50 stands for zero in the data rows.
Here are some rows, each followed by its group. Groups can overlap.
array([34, 36, 37, 41, 86, 34, 37, 36, 42, 60, 60, 75, 34, 35, 47, 45, 38, 51, 35, 35, 34, 59, 56, 38, 73, 65, 37, 91,
       35, 52, 54, 35, 46, 99, 35, 35, 71, 71, 73, 64, 71, 35, 77, 53, 52, 35, 40, 38]) zq
array([34, 36, 40, 56, 58, 38, 35, 36, 36, 99, 57, 35, 34, 35, 40, 37, 35, 66, 35, 35, 34, 70, 58, 36, 55, 96, 37, 60,
       35, 35, 65, 81, 35, 36, 41, 54, 83, 79, 35, 67, 40, 35, 82, 61, 56, 35, 58, 82]) pg
array([38, 36, 37, 39, 42, 41, 36, 55, 85, 51, 37, 84, 45, 35, 38, 53, 39, 49, 42, 45, 34, 53, 80, 50, 54, 51, 37, 36,
       35, 75, 44, 35, 55, 61, 50, 44, 81, 60, 35, 47, 53, 35, 48, 36, 39, 51, 37, 38]) ml
array([68, 85, 37, 39, 35, 75, 73, 88, 59, 37, 44, 58, 63, 36, 38, 81, 89, 38, 67, 76, 51, 35, 37, 88, 34, 36, 53, 45,
       57, 81, 34, 35, 74, 86, 55, 71, 34, 35, 68, 38, 59, 55, 34, 36, 35, 49, 51, 38]) jc
array([67, 43, 37, 66, 35, 34, 35, 43, 66, 37, 36, 35, 54, 80, 59, 48, 35, 64, 35, 35, 64, 49, 54, 39, 34, 36, 54, 36,
       35, 35, 34, 67, 53, 36, 35, 35, 34, 35, 35, 65, 35, 62, 41, 36, 35, 75, 35, 42]) fq
array([34, 36, 37, 39, 53, 66, 55, 36, 36, 67, 42, 67, 34, 35, 38, 69, 52, 48, 53, 37, 34, 64, 45, 44, 69, 80, 37, 75,
       48, 58, 61, 40, 35, 43, 54, 58, 76, 72, 67, 43, 56, 35, 74, 74, 59, 35, 69, 50]) zq
array([56, 53, 86, 85, 50, 34, 35, 36, 36, 48, 36, 35, 66, 66, 95, 35, 35, 71, 35, 59, 74, 35, 47, 36, 34, 36, 86, 36,
       35, 35, 44, 42, 35, 36, 35, 35, 34, 35, 35, 91, 35, 57, 34, 36, 35, 46, 35, 66]) nm
array([62, 86, 37, 39, 35, 68, 73, 82, 36, 37, 36, 55, 60, 42, 39, 77, 82, 38, 64, 86, 72, 35, 37, 85, 34, 36, 47, 42,
       59, 61, 34, 35, 78, 36, 48, 54, 34, 35, 62, 38, 64, 55, 34, 36, 35, 61, 42, 38]) jc
array([34, 36, 37, 49, 66, 34, 35, 36, 58, 75, 89, 35, 34, 35, 41, 37, 35, 56, 35, 35, 34, 72, 47, 36, 70, 86, 37, 64,
       35, 35, 73, 53, 35, 82, 35, 36, 75, 73, 37, 78, 49, 35, 69, 50, 46, 35, 50, 67]) ml
array([41, 51, 48, 39, 52, 70, 79, 37, 46, 42, 75, 55, 34, 35, 38, 51, 64, 38, 70, 59, 34, 38, 37, 58, 43, 52, 37, 71,
       83, 73, 41, 37, 51, 51, 83, 56, 50, 58, 90, 38, 82, 35, 59, 43, 85, 35, 70, 38]) jc
array([71, 82, 37, 39, 35, 71, 76, 85, 36, 37, 36, 52, 69, 35, 38, 74, 86, 38, 66, 80, 67, 35, 37, 90, 34, 36, 55, 36,
       64, 80, 34, 35, 76, 36, 58, 58, 34, 35, 66, 38, 51, 62, 34, 36, 35, 43, 46, 38]) jc
array([62, 36, 54, 39, 35, 58, 53, 67, 71, 37, 36, 35, 75, 45, 38, 42, 48, 40, 69, 39, 54, 35, 37, 49, 34, 37, 64, 36,
       49, 53, 34, 92, 52, 48, 76, 78, 44, 44, 35, 38, 35, 80, 34, 36, 59, 76, 62, 38]) lp
array([62, 73, 72, 39, 35, 72, 77, 51, 36, 37, 51, 35, 34, 35, 38, 60, 80, 38, 63, 77, 59, 35, 37, 63, 34, 36, 50, 75,
       89, 68, 34, 47, 49, 36, 94, 65, 34, 43, 87, 38, 99, 39, 48, 39, 85, 35, 80, 38]) jc
array([34, 36, 57, 39, 57, 59, 59, 53, 54, 49, 52, 55, 46, 36, 38, 39, 50, 38, 64, 43, 34, 40, 47, 45, 57, 45, 46, 36,
       47, 49, 50, 62, 52, 53, 62, 51, 65, 65, 40, 38, 35, 49, 42, 55, 75, 60, 46, 38]) ml
array([34, 36, 46, 39, 43, 55, 53, 36, 67, 37, 95, 35, 34, 35, 38, 48, 43, 38, 57, 35, 34, 45, 37, 36, 49, 70, 55, 54,
       66, 58, 75, 63, 35, 36, 35, 62, 64, 48, 41, 42, 59, 47, 55, 37, 72, 35, 83, 75]) lp
array([34, 39, 43, 39, 57, 59, 63, 36, 36, 67, 85, 69, 34, 35, 38, 52, 60, 38, 66, 67, 34, 39, 37, 50, 51, 73, 37, 78,
       90, 79, 60, 35, 40, 58, 64, 57, 64, 57, 69, 39, 71, 35, 63, 50, 79, 35, 82, 70]) zq
array([42, 36, 37, 39, 35, 34, 35, 36, 55, 57, 56, 55, 35, 37, 38, 35, 35, 49, 43, 35, 34, 59, 47, 43, 62, 42, 41, 42,
       35, 50, 51, 77, 35, 67, 47, 44, 81, 56, 35, 45, 49, 46, 34, 52, 60, 46, 54, 41]) ml
array([34, 36, 66, 94, 60, 34, 35, 36, 36, 99, 69, 35, 40, 86, 79, 35, 35, 99, 35, 36, 51, 99, 91, 36, 68, 71, 37, 47,
       35, 35, 75, 85, 35, 36, 35, 35, 63, 47, 35, 76, 35, 53, 77, 86, 37, 35, 35, 99]) pg
array([76, 45, 57, 54, 35, 34, 35, 48, 39, 38, 36, 35, 53, 55, 50, 36, 39, 47, 35, 35, 69, 47, 37, 48, 34, 36, 62, 36,
       35, 42, 34, 73, 39, 36, 35, 35, 42, 35, 35, 38, 62, 61, 34, 39, 38, 53, 39, 40]) fq
array([60, 51, 87, 89, 36, 34, 35, 37, 36, 39, 36, 35, 61, 58, 95, 35, 35, 78, 35, 71, 82, 35, 42, 36, 37, 36, 90, 36,
       35, 35, 49, 46, 35, 39, 35, 35, 34, 35, 35, 85, 35, 58, 34, 36, 35, 46, 35, 70]) nm
array([34, 36, 37, 62, 82, 34, 35, 36, 36, 83, 36, 88, 34, 54, 76, 38, 35, 71, 35, 35, 34, 57, 97, 36, 77, 53, 37, 48,
       35, 35, 75, 35, 54, 70, 35, 35, 63, 63, 47, 83, 35, 35, 62, 69, 35, 52, 35, 38]) ml
array([34, 36, 37, 93, 82, 34, 35, 36, 36, 90, 83, 35, 34, 72, 80, 35, 35, 93, 35, 35, 34, 90, 92, 36, 73, 68, 37, 82,
       35, 35, 73, 35, 35, 36, 35, 35, 42, 41, 35, 99, 35, 35, 72, 87, 35, 35, 35, 93]) pg
array([88, 76, 96, 53, 35, 55, 46, 72, 53, 37, 36, 35, 85, 57, 58, 35, 61, 38, 55, 76, 90, 35, 37, 43, 34, 36, 99, 36,
       63, 50, 34, 43, 47, 43, 65, 73, 34, 35, 35, 40, 44, 88, 34, 36, 35, 63, 43, 40]) fq
array([34, 42, 37, 39, 71, 47, 57, 37, 42, 41, 53, 56, 34, 35, 38, 59, 54, 38, 43, 35, 34, 55, 41, 50, 77, 57, 37, 75,
       44, 38, 55, 35, 55, 72, 54, 41, 55, 65, 70, 38, 65, 35, 66, 59, 53, 35, 41, 38]) zq
array([69, 88, 37, 39, 35, 78, 81, 92, 39, 37, 36, 54, 57, 36, 38, 93, 86, 38, 67, 96, 62, 35, 37, 88, 34, 36, 50, 45,
       65, 74, 34, 35, 83, 48, 62, 66, 34, 35, 72, 38, 54, 52, 34, 36, 35, 49, 50, 38]) jc
array([34, 36, 60, 76, 60, 34, 35, 36, 36, 82, 52, 35, 62, 86, 77, 35, 35, 78, 35, 35, 34, 75, 85, 36, 58, 59, 38, 37,
       35, 35, 87, 67, 35, 38, 35, 35, 54, 37, 35, 85, 35, 52, 57, 66, 35, 47, 35, 91]) pg
array([34, 43, 37, 39, 80, 44, 51, 36, 36, 41, 65, 74, 34, 35, 38, 48, 52, 38, 41, 35, 34, 54, 41, 49, 73, 57, 37, 87,
       43, 55, 50, 35, 48, 98, 44, 46, 70, 72, 77, 44, 62, 35, 62, 62, 72, 35, 45, 38]) zq
array([47, 36, 44, 39, 35, 49, 47, 43, 69, 37, 65, 35, 44, 35, 38, 46, 41, 38, 53, 35, 44, 38, 37, 40, 39, 42, 66, 36,
       45, 59, 43, 93, 36, 36, 46, 53, 64, 45, 35, 38, 51, 63, 34, 36, 58, 52, 62, 50]) lp
array([56, 62, 90, 91, 49, 34, 35, 36, 36, 37, 36, 35, 70, 72, 97, 35, 35, 73, 35, 63, 77, 36, 45, 36, 42, 36, 86, 36,
       35, 35, 54, 52, 35, 36, 35, 35, 34, 35, 35, 93, 35, 62, 34, 41, 35, 53, 35, 68]) nm
array([34, 36, 38, 39, 70, 48, 44, 37, 50, 52, 53, 72, 34, 35, 38, 53, 56, 43, 35, 35, 34, 59, 44, 54, 78, 58, 37, 68,
       43, 48, 49, 35, 44, 93, 55, 39, 74, 68, 64, 41, 61, 35, 58, 59, 48, 35, 45, 38]) zq
array([53, 63, 43, 39, 40, 75, 75, 59, 36, 37, 43, 58, 40, 35, 38, 51, 75, 38, 75, 74, 57, 35, 37, 54, 34, 36, 44, 61,
       84, 74, 34, 35, 57, 36, 73, 68, 34, 42, 72, 38, 73, 51, 35, 46, 84, 35, 79, 38]) jc
array([72, 61, 72, 40, 35, 60, 49, 67, 58, 37, 36, 35, 74, 53, 41, 44, 57, 38, 68, 46, 72, 35, 37, 52, 34, 36, 68, 36,
       47, 35, 34, 73, 47, 37, 64, 89, 34, 35, 35, 38, 35, 89, 34, 36, 53, 73, 45, 40]) lp
array([34, 36, 37, 41, 57, 60, 40, 36, 36, 70, 48, 35, 34, 35, 38, 52, 35, 64, 53, 35, 34, 74, 39, 36, 69, 98, 38, 66,
       38, 35, 74, 66, 35, 50, 35, 75, 76, 69, 44, 71, 35, 42, 73, 91, 64, 35, 68, 77]) ml
array([34, 36, 37, 39, 46, 71, 60, 36, 36, 48, 36, 73, 34, 35, 38, 68, 55, 47, 59, 41, 34, 63, 37, 51, 66, 70, 37, 65,
       62, 52, 48, 35, 37, 42, 56, 60, 72, 65, 81, 38, 57, 35, 63, 80, 74, 35, 73, 38]) zq
array([72, 61, 63, 41, 35, 65, 49, 72, 55, 37, 36, 35, 79, 59, 43, 51, 60, 38, 63, 60, 76, 35, 37, 49, 34, 36, 73, 36,
       55, 35, 34, 60, 54, 36, 66, 79, 34, 35, 35, 38, 35, 95, 34, 36, 58, 71, 54, 39]) fq
array([73, 74, 44, 60, 35, 34, 44, 78, 83, 37, 36, 57, 84, 81, 67, 35, 35, 46, 47, 67, 73, 35, 57, 57, 34, 36, 63, 36,
       35, 35, 34, 35, 77, 36, 38, 35, 34, 35, 35, 50, 35, 60, 34, 36, 35, 99, 35, 38]) fq
array([34, 36, 77, 96, 63, 34, 35, 36, 36, 99, 64, 35, 40, 81, 78, 35, 35, 99, 35, 41, 54, 99, 78, 36, 59, 70, 37, 51,
       35, 35, 74, 90, 35, 36, 37, 35, 53, 48, 35, 80, 35, 57, 78, 94, 48, 35, 35, 99]) pg
array([80, 82, 45, 39, 35, 57, 59, 84, 53, 37, 36, 39, 79, 48, 49, 62, 76, 38, 64, 76, 73, 35, 37, 83, 34, 36, 67, 36,
       55, 77, 34, 35, 74, 36, 66, 67, 34, 35, 54, 38, 59, 58, 34, 36, 35, 60, 35, 38]) fq
array([65, 75, 37, 39, 35, 64, 73, 79, 36, 37, 36, 49, 60, 46, 38, 78, 78, 38, 60, 78, 67, 35, 44, 87, 34, 36, 46, 42,
       58, 73, 34, 35, 77, 36, 49, 37, 34, 35, 67, 38, 58, 47, 34, 36, 35, 51, 42, 38]) jc
array([81, 70, 78, 43, 35, 63, 57, 69, 43, 37, 36, 35, 79, 58, 43, 40, 68, 38, 64, 50, 80, 35, 37, 59, 34, 36, 78, 36,
       55, 35, 34, 73, 43, 36, 78, 78, 34, 35, 35, 38, 54, 95, 34, 36, 50, 58, 48, 38]) lp
array([34, 36, 37, 45, 85, 45, 51, 41, 36, 71, 45, 82, 34, 35, 45, 54, 41, 51, 46, 45, 34, 61, 66, 48, 62, 60, 37, 80,
       37, 40, 56, 35, 70, 91, 52, 35, 52, 78, 76, 49, 36, 35, 59, 68, 35, 35, 35, 38]) ml
array([34, 36, 80, 98, 77, 34, 35, 36, 36, 81, 75, 35, 35, 89, 87, 35, 35, 99, 35, 43, 51, 99, 82, 36, 70, 78, 37, 58,
       35, 35, 85, 80, 35, 36, 35, 35, 42, 48, 35, 86, 35, 53, 95, 96, 48, 35, 35, 99]) pg
array([34, 36, 37, 39, 54, 74, 54, 36, 36, 60, 36, 50, 34, 35, 38, 74, 50, 44, 68, 35, 34, 65, 37, 42, 65, 82, 37, 66,
       68, 49, 66, 47, 35, 66, 61, 66, 77, 67, 56, 38, 44, 39, 65, 84, 64, 35, 85, 55]) ml
array([54, 72, 37, 45, 35, 34, 51, 71, 62, 46, 55, 92, 50, 46, 52, 47, 43, 38, 45, 67, 45, 35, 61, 64, 34, 36, 37, 45,
       49, 71, 57, 35, 69, 36, 35, 35, 34, 35, 46, 38, 35, 35, 34, 36, 35, 69, 35, 39]) fq
array([34, 36, 37, 63, 95, 34, 35, 36, 36, 88, 36, 68, 37, 64, 77, 35, 35, 72, 35, 35, 34, 60, 99, 40, 69, 54, 37, 36,
       35, 35, 63, 35, 46, 50, 35, 35, 63, 66, 36, 77, 35, 35, 59, 80, 35, 51, 35, 38]) ml
array([67, 81, 37, 39, 35, 58, 75, 76, 40, 37, 36, 47, 57, 45, 38, 83, 80, 38, 59, 74, 69, 35, 39, 91, 34, 36, 45, 46,
       57, 73, 34, 35, 78, 36, 48, 50, 34, 35, 69, 38, 64, 52, 34, 36, 35, 49, 40, 38]) jc
array([42, 51, 51, 39, 55, 73, 80, 36, 42, 41, 88, 43, 34, 35, 38, 51, 68, 38, 69, 64, 35, 35, 37, 50, 42, 52, 37, 70,
       91, 78, 39, 35, 55, 49, 80, 68, 48, 61, 92, 38, 96, 35, 72, 38, 79, 35, 80, 42]) jc
array([85, 69, 79, 50, 35, 57, 37, 74, 60, 37, 36, 39, 87, 59, 60, 35, 57, 38, 54, 65, 86, 35, 37, 46, 34, 36, 92, 36,
       42, 51, 34, 51, 44, 36, 68, 59, 34, 35, 35, 38, 46, 84, 34, 36, 35, 78, 44, 43]) fq
array([70, 46, 80, 57, 35, 34, 35, 43, 43, 43, 36, 35, 71, 76, 52, 35, 44, 42, 35, 35, 60, 35, 37, 36, 34, 36, 71, 36,
       35, 38, 38, 71, 38, 36, 35, 35, 34, 35, 35, 47, 51, 73, 34, 36, 46, 60, 35, 47]) fq
array([34, 42, 56, 39, 64, 63, 73, 36, 36, 57, 90, 43, 34, 35, 38, 50, 67, 38, 74, 52, 34, 35, 37, 50, 52, 63, 37, 69,
       86, 68, 62, 39, 35, 41, 72, 63, 65, 61, 75, 38, 74, 35, 54, 49, 84, 35, 87, 59]) zq
array([34, 66, 38, 54, 59, 34, 49, 59, 40, 39, 37, 67, 50, 67, 61, 44, 41, 38, 52, 42, 44, 35, 49, 61, 35, 36, 37, 44,
       39, 35, 59, 35, 76, 36, 35, 35, 34, 35, 42, 40, 35, 42, 34, 50, 35, 73, 35, 38]) fq
array([51, 57, 89, 88, 57, 34, 35, 36, 36, 55, 36, 35, 75, 56, 95, 35, 35, 70, 35, 75, 75, 35, 40, 36, 34, 36, 91, 36,
       41, 35, 54, 35, 35, 43, 35, 35, 34, 35, 35, 91, 35, 65, 34, 39, 37, 44, 35, 72]) nm
array([34, 36, 37, 99, 84, 34, 35, 36, 36, 77, 71, 35, 34, 86, 83, 35, 35, 95, 35, 35, 34, 82, 80, 36, 80, 66, 37, 83,
       35, 35, 82, 35, 35, 36, 35, 35, 34, 42, 35, 99, 35, 35, 75, 85, 35, 39, 35, 84]) pg
array([41, 36, 37, 49, 39, 34, 52, 40, 86, 37, 61, 39, 42, 58, 42, 35, 35, 48, 51, 35, 41, 63, 49, 47, 60, 39, 37, 36,
       39, 35, 50, 49, 60, 36, 35, 35, 48, 61, 35, 38, 35, 43, 35, 38, 35, 76, 35, 38]) ml
array([34, 36, 37, 39, 50, 85, 60, 36, 43, 37, 47, 35, 34, 35, 38, 62, 37, 54, 57, 35, 34, 88, 37, 36, 73, 94, 37, 67,
       54, 35, 76, 72, 35, 36, 60, 71, 65, 75, 55, 38, 44, 35, 91, 83, 85, 35, 87, 62]) lp
array([57, 36, 50, 39, 35, 34, 35, 37, 59, 39, 65, 35, 34, 48, 38, 35, 41, 41, 35, 35, 34, 60, 37, 41, 53, 40, 41, 37,
       35, 49, 44, 88, 35, 63, 42, 44, 87, 42, 35, 48, 60, 48, 34, 45, 66, 52, 42, 48]) lp
array([34, 36, 37, 64, 60, 34, 42, 36, 74, 58, 82, 40, 36, 70, 56, 35, 35, 46, 37, 35, 34, 40, 37, 36, 65, 43, 37, 36,
       35, 35, 61, 43, 62, 49, 35, 35, 35, 58, 36, 59, 35, 37, 34, 43, 35, 64, 35, 44]) ml
array([55, 92, 37, 39, 37, 79, 74, 90, 36, 37, 36, 70, 60, 35, 38, 88, 83, 38, 65, 86, 59, 35, 37, 90, 34, 36, 42, 46,
       58, 83, 34, 35, 84, 62, 57, 61, 34, 35, 68, 38, 51, 51, 34, 36, 35, 48, 54, 38]) jc
array([34, 36, 37, 39, 62, 74, 61, 36, 36, 54, 37, 73, 34, 35, 38, 70, 58, 38, 66, 51, 34, 53, 37, 43, 58, 72, 37, 71,
       70, 51, 59, 35, 42, 50, 55, 64, 71, 62, 74, 38, 51, 35, 66, 78, 75, 35, 87, 52]) zq
array([34, 36, 37, 39, 60, 35, 37, 36, 65, 46, 47, 42, 34, 35, 38, 47, 35, 52, 39, 35, 34, 73, 37, 43, 79, 75, 37, 60,
       35, 35, 67, 57, 35, 72, 41, 38, 72, 64, 36, 47, 35, 35, 64, 65, 49, 39, 44, 39]) ml
array([42, 64, 37, 54, 46, 34, 64, 64, 54, 39, 36, 80, 57, 66, 54, 50, 40, 39, 54, 58, 47, 35, 63, 62, 34, 36, 37, 36,
       35, 35, 51, 35, 85, 36, 35, 35, 34, 37, 43, 38, 35, 41, 34, 45, 35, 80, 35, 38]) fq
array([34, 36, 37, 46, 60, 34, 35, 36, 57, 76, 61, 39, 34, 37, 46, 36, 35, 58, 39, 35, 34, 69, 52, 36, 70, 76, 37, 48,
       35, 35, 73, 62, 35, 61, 35, 35, 68, 76, 35, 55, 40, 35, 77, 65, 45, 35, 40, 53]) ml
array([57, 44, 46, 68, 35, 34, 35, 48, 41, 46, 36, 38, 55, 55, 71, 35, 35, 61, 35, 55, 64, 47, 68, 36, 34, 36, 54, 36,
       35, 36, 34, 54, 35, 36, 35, 35, 34, 35, 35, 79, 35, 52, 34, 36, 35, 62, 35, 55]) fq
array([34, 36, 37, 42, 60, 36, 53, 41, 95, 45, 66, 60, 43, 50, 47, 45, 35, 51, 40, 35, 34, 58, 73, 51, 75, 60, 37, 37,
       35, 35, 74, 41, 76, 66, 35, 35, 34, 66, 40, 38, 35, 35, 71, 42, 35, 69, 35, 38]) ml
array([34, 36, 43, 39, 35, 61, 51, 36, 72, 37, 89, 35, 34, 35, 38, 48, 38, 38, 53, 35, 34, 45, 37, 36, 56, 65, 57, 51,
       72, 61, 74, 59, 35, 36, 35, 65, 61, 45, 35, 38, 69, 50, 51, 39, 72, 40, 85, 70]) lp
Which 5 groups are nearest to each row below, nearest first, going by the distance to the centre of the group?
array([34, 42, 37, 39, 80, 40, 48, 43, 36, 78, 47, 96, 34, 35, 43, 51, 48, 47, 50, 53, 34, 51, 64, 55, 58, 49, 37, 73,
       35, 56, 48, 35, 60, 83, 59, 35, 60, 83, 76, 49, 36, 35, 51, 72, 64, 35, 39, 38]) ~ zq ml lp jc fq
array([34, 36, 46, 66, 74, 34, 35, 36, 36, 94, 36, 35, 52, 90, 81, 35, 35, 77, 35, 35, 34, 67, 87, 36, 63, 54, 37, 36,
       35, 35, 70, 59, 35, 38, 35, 35, 54, 52, 35, 79, 35, 35, 66, 60, 35, 59, 35, 63]) ~ pg ml nm fq lp
array([46, 81, 37, 41, 36, 34, 47, 61, 65, 37, 67, 77, 43, 38, 49, 51, 47, 38, 53, 55, 39, 35, 37, 57, 41, 36, 37, 58,
       54, 51, 60, 35, 68, 59, 35, 35, 34, 35, 51, 42, 45, 35, 34, 36, 45, 59, 45, 38]) ~ fq jc ml lp zq
array([63, 70, 37, 50, 35, 34, 49, 72, 66, 61, 42, 92, 71, 56, 57, 47, 44, 38, 61, 88, 57, 35, 59, 62, 34, 36, 56, 36,
       48, 77, 46, 35, 75, 36, 38, 36, 34, 35, 35, 51, 35, 56, 34, 36, 35, 73, 35, 45]) ~ fq jc lp ml nm
Which 5 groups are nearest to each row below, nearest first, going by the distance to the group's nearest row?
array([34, 36, 37, 39, 76, 52, 59, 41, 47, 37, 50, 73, 34, 35, 38, 58, 48, 39, 49, 35, 34, 60, 37, 45, 75, 56, 37, 60,
       47, 35, 55, 35, 60, 63, 46, 54, 60, 66, 64, 38, 57, 35, 61, 61, 60, 37, 49, 38]) ~ zq ml jc lp fq
array([38, 36, 42, 40, 35, 49, 47, 36, 75, 37, 83, 35, 38, 42, 38, 53, 37, 38, 46, 35, 34, 46, 37, 36, 48, 60, 66, 46,
       58, 48, 62, 69, 35, 36, 35, 55, 59, 42, 35, 49, 67, 53, 53, 36, 56, 48, 73, 66]) ~ lp ml fq zq pg
array([34, 36, 37, 39, 70, 45, 38, 43, 36, 69, 36, 76, 34, 35, 40, 61, 42, 48, 35, 36, 34, 48, 71, 51, 68, 47, 37, 73,
       35, 58, 51, 35, 61, 74, 40, 35, 66, 67, 73, 55, 52, 35, 69, 69, 46, 35, 52, 38]) ~ ml zq fq pg lp
array([34, 36, 37, 39, 37, 53, 48, 36, 83, 37, 89, 35, 34, 35, 38, 50, 39, 38, 51, 37, 34, 47, 37, 36, 58, 65, 59, 52,
       70, 46, 66, 59, 35, 36, 35, 63, 63, 52, 35, 43, 59, 46, 55, 36, 71, 40, 84, 70]) ~ lp ml zq jc pg
array([56, 64, 40, 39, 35, 69, 64, 64, 36, 37, 36, 61, 37, 35, 38, 58, 69, 38, 58, 54, 58, 35, 37, 64, 34, 36, 55, 59,
       70, 57, 34, 37, 66, 36, 67, 45, 34, 35, 75, 38, 72, 45, 37, 41, 61, 35, 72, 38]) ~ jc fq zq ml lp
Which 4 groups are nearest to each row below, nearest first, going by the distance to the group's nearest row?
array([88, 83, 95, 56, 35, 52, 44, 69, 61, 37, 36, 35, 81, 64, 62, 35, 60, 38, 53, 79, 92, 35, 37, 42, 34, 36, 89, 36,
       66, 48, 34, 48, 47, 36, 70, 74, 34, 35, 35, 38, 47, 86, 34, 36, 45, 68, 51, 44]) ~ fq lp nm jc
array([34, 42, 48, 79, 55, 34, 35, 36, 48, 41, 36, 35, 63, 85, 77, 35, 35, 70, 35, 35, 50, 59, 45, 36, 58, 39, 42, 46,
       35, 35, 72, 52, 39, 52, 35, 35, 34, 35, 35, 66, 35, 59, 34, 88, 35, 88, 35, 46]) ~ fq ml pg nm
Which 4 groups are nearest to each row below, nearest first, going by the average distance to the group's rows?
array([34, 42, 37, 39, 74, 59, 52, 44, 36, 44, 47, 76, 34, 35, 38, 58, 54, 38, 44, 49, 34, 49, 56, 49, 64, 53, 37, 81,
       53, 51, 50, 35, 57, 81, 50, 48, 62, 72, 73, 38, 48, 35, 63, 59, 57, 35, 57, 38]) ~ zq ml jc lp
array([66, 52, 68, 39, 35, 69, 46, 60, 71, 37, 36, 49, 71, 47, 38, 35, 56, 38, 73, 44, 59, 35, 37, 39, 34, 36, 70, 36,
       62, 43, 37, 60, 58, 69, 69, 95, 34, 35, 35, 38, 35, 84, 34, 36, 70, 71, 50, 44]) ~ lp fq jc nm
Which 5 groups are nearest to each row below, nearest first, going by the average distance to the group's rows?
array([63, 86, 37, 39, 35, 75, 85, 89, 39, 37, 36, 62, 62, 35, 38, 88, 85, 38, 67, 87, 66, 35, 45, 93, 34, 36, 51, 41,
       73, 80, 34, 35, 77, 43, 64, 64, 34, 35, 71, 38, 50, 44, 34, 36, 35, 46, 52, 38]) ~ jc fq lp zq ml
array([34, 36, 37, 42, 68, 34, 35, 36, 72, 65, 50, 35, 34, 35, 38, 46, 35, 58, 37, 35, 34, 70, 47, 36, 78, 73, 37, 62,
       35, 35, 67, 60, 36, 77, 35, 35, 69, 68, 35, 46, 35, 35, 65, 68, 44, 40, 37, 44]) ~ ml zq pg lp fq
array([34, 36, 42, 48, 58, 34, 35, 36, 52, 79, 89, 35, 34, 35, 48, 35, 35, 51, 35, 35, 34, 67, 37, 36, 73, 82, 37, 77,
       35, 35, 74, 57, 35, 93, 35, 42, 72, 61, 39, 77, 44, 35, 57, 59, 44, 35, 49, 70]) ~ ml zq pg lp nm
